One vector is turned by the same rotation once a step. Each row is the vector after some number of steps, and that number follows the row.
The counts run from 0 to 120.
[ -7 -14  12   3  27  23  -8 -15 -16 -12   7  15   8 -20   1  10 -31 -21
   0  -2  16  15  23  22  58   5 -14   5  -8  20  16   8 -12]
119
[ 31  -2  33  27  36  22  -3  23   3  -7 -12   9  18 -14 -14  -5  -1  -2
  15  24  28 -11  13  24   7  26  -7 -18 -23   4 -11   1   9]
99
[-31 -17 -15 -33  19  19 -39  11  -6   7   0  15  -3  -1  -1  30  14  -2
 -13  28  15   2  17  19  27   8  10  -6  -1  13   2   7 -35]
111
[-10  -9   0  -5  20  -7 -43  40   0  10 -11  12   3 -21 -12  21  21 -12
 -22  38  11   2   0  17   2   3   8 -27 -25   6   4  16 -22]
108
[-22 -14  -8 -26  23  11 -44  16   0   9   1  21  -5 -11  -6  29  22 -10
 -17  33  14  -1  11  18  19   3  14  -4  -7   9   8   8 -36]
110
[ 11   2   6  13   8  36   2 -25  -4  -7   2 -22   2  13  -6  20  22  -3
  43  32  51  -9  18  16  27   4  -6   7 -12  -2  -9  -2 -13]
94
[-21 -12  -5 -13  24  -3 -46  31   1  13  -3  18  -2 -23 -10  27  21  -9
 -17  38  10  -1   9  15   9   5  12 -15 -15   6  10  10 -32]
109
[ 37   9  -2   8  38 -20   0 -11  -2  -7 -35 -27  -8  12  -4   9  20   6
  26  27  -7 -11  -2   8  10 -47   7  -9 -27  -6  -5   2   7]
69
[-30 -29  -5  11  19  -7 -10 -10  -6  29 -31  -7 -19  -5   2  17  -5  -3
 -11  -5   9  -6  -1  15  48 -10 -21 -13 -29  17  -4  22 -30]
31
[ 10 -16 -12   4  32  36  -6 -16   7 -21 -14   2  -5  13  -1 -15  31  16
  21   8 -12   2  21  29  -4 -17  21 -11 -25   4 -27 -19  22]
75
[  2  -3  -7  -2  15  28  -2 -19 -26 -18  14  -2 -14  -8 -17  20  -2  -9
  26  10  44  -7  24  18  48  12 -15  12 -14   8  11   3 -18]
9
[-35  13 -14 -45  -6  22 -12   9 -13  -6   1  -3 -14   6 -10  21  32  -9
   3  24  22   8   4  35  15 -13 -13 -21 -11  20   5  14 -12]
2
[ 14  20  22  -5  22 -13  -6   5  -4  26 -19  -5  -1 -14  22  18  13 -23
  19  -8 -18 -24  -1  38  30 -24  -3 -14   5 -24  28  -2  20]
62
[ -5  -6   1   6  12  11  -6 -29  -9 -15 -25 -12 -24  31 -23 -26  31 -13
 -23  13 -36 -15   2   0  31  -9  18  -3 -17  -3 -10  25 -10]
49
[-11 -17   9  13  25   4  -9 -11 -19  -1   1  15  -3 -22   6  13 -29 -15
  -3   7  17   8  18  28  54   5 -22   5 -13  30  24   5 -12]
118
[ 21   2  38  24  28  32  15   2  -2  -8 -20 -13  11   9  -9  -9  -5   0
  17  33  37   0  14  26  10  14 -22 -12 -13  13 -16   7  -3]
97
[ 12  -6 -13   1  14   1 -18   0 -37 -13   9   0 -14 -13  -5  27   0 -17
  19  21  34  -3  18  35  28  17 -18  -1 -20  15  23  -2 -20]
7
[-14   2  13  -7  20  14 -23  45   6   6 -21   5  13  -1 -28   1  19 -11
 -15  29  14   5  -6  13  -1  -4   3 -41 -24  12 -19  29 -10]
106
[  0   1  20   0  35  47  -8  22  28  -1   7  19  20 -23 -23   2  24  -2
  -1  12  29 -18  12   1  19   0  14 -11 -19   2 -14   7   7]
102
[-19 -18 -15 -28  29  14 -29   9  -8  14 -30  20 -15   0  -9  18   1  -9
 -22  -1  -1 -18  16  18  32  27   9  -5  -2  -2 -12  19 -42]
27
[  4   8  10  21   9  38  10  -7 -15 -18  -7 -16   1   8 -25 -12 -18 -11
  22   6  40   9  11  14  34  11 -24 -12 -33  15 -16  19 -12]
12
[-25 -30 -29 -10  16   9 -19  -2  -8  22 -30   5 -18   4  -5  21  -2   1
  -6 -17   6 -19   1  11  41  14   2 -16 -20   6 -26  20 -34]
29
[-27  22   3 -11  -4   2   2   9 -34  -8  -4 -30 -14   5 -10  21  40 -23
  21  26  17  -3   0  26  10 -26 -12 -18   2   6  14  19   4]
87
[-19  23  15  -9   8  -1  -4  13 -41 -12 -12 -25 -14   8 -10  21  24 -25
  21  35  18   4   6  33   4 -21 -23 -15   7   4  18  15  -9]
88
[  8  13   7   1   9   5 -17  12 -53 -17 -12 -20 -13   1  -4  22   6 -26
  37  30  22   7  21  40   5   0  -4  -6   2 -11  13  -1 -16]
90
[-31 -12  13   8   8  35  -5 -22   1  21 -12   0 -20   5  24 -14  34 -13
   6 -24 -24 -16   9  32  34  -7  12  -3   9 -28   3  -4   0]
56
[ 19   8  26  40  12  22   0   6 -10  -9  -5  -8   6 -16 -19 -21 -15 -18
  11  16  34   9   5  15  22  13 -18 -18 -48   6   3  13 -10]
14
[  0  15   2  -5  -3  27 -18  15  19  21 -20   4  16  11 -32 -11  16 -20
 -22  15  12 -14 -12   7  12  18  11 -35 -40   0 -28  17 -17]
21
[-17   2  17  -1  30  15   3  20 -10 -10   2  10 -13 -17  -4 -13  41  -8
  -4  15 -20  -1  20  45  -5  -7  -4 -20   3  19  16  -4  34]
80
[  3 -20   7  36  13  -4 -22  -5 -24  -4 -35  -2 -31   7   9 -29  24 -20
 -16   2 -41  -8   8  22  15   9  11  -8 -15 -17  -3   8 -10]
52
[ 10  17  20   1  14 -17   4   7 -10  34 -31 -10  -2  -6  25  13  10 -28
  17 -12 -19 -15  -9  43  26 -19  -6 -27  -6 -18  17  -1  22]
61
[-12 -30  -5  16  10 -11 -16  -8 -15   8  -9  -3  -9  -4   6  25 -13 -10
  -4  18  22   9   8  34  44  10 -30 -10 -27  39  13   8 -14]
116
[ -3   3  11 -14  17  -8 -25  16  12  25 -21  16  -7  -3 -19   7  21 -15
 -41  33   0 -26  -1  15  18  20  -3 -18 -20   5   7  22 -34]
24
[ -8  -9   8   5  20  34  -9 -11 -22 -13   9  19  18 -11  -6   3 -36 -18
   8 -15  14  13  18  16  59   3  -4  -1 -12  17   6   6  -9]
120
[ 18   9  33  39  14  19  -9   7  -1  -4   2   6  12 -28 -21 -19  -7 -18
   2  21  28   5   9  12  26  11 -12 -11 -42  -3  12   8 -12]
15
[-26   3  13  -6   0  23  10 -13  -5  24 -30 -13  -9  15  24 -12  20 -16
   9 -26 -20  -7  -1  45  28 -10  -5 -24   8 -12  -8   2  13]
58
[-18   5  13 -17  25  30 -14  36  15   2 -18   8  18   2 -28  -2  19  -6
 -16  22  14   0  -4   7   1  -1   6 -37 -22  18 -30  28  -2]
105
[ -4  -1   6  11  12  46  13 -16 -18 -21  -4 -11  -1   3 -24  -5 -13  -8
  21   7  45   3  18  15  40  10 -20  -2 -22  12 -12  16 -17]
11
[ 27   0  37  26  35  25   7  16   0  -8 -17  -2  18  -4 -11 -15  -7  -2
  13  30  29  -7  15  31   9  21 -16 -14 -20  10 -15   2   4]
98
[ -1 -19   7  26  15  -1 -13  -7 -23 -13 -43  -6 -29  19  -5 -33  22 -20
 -17   3 -45  -7   2  19  15   1   9 -12 -15  -9  -5  15  -9]
51
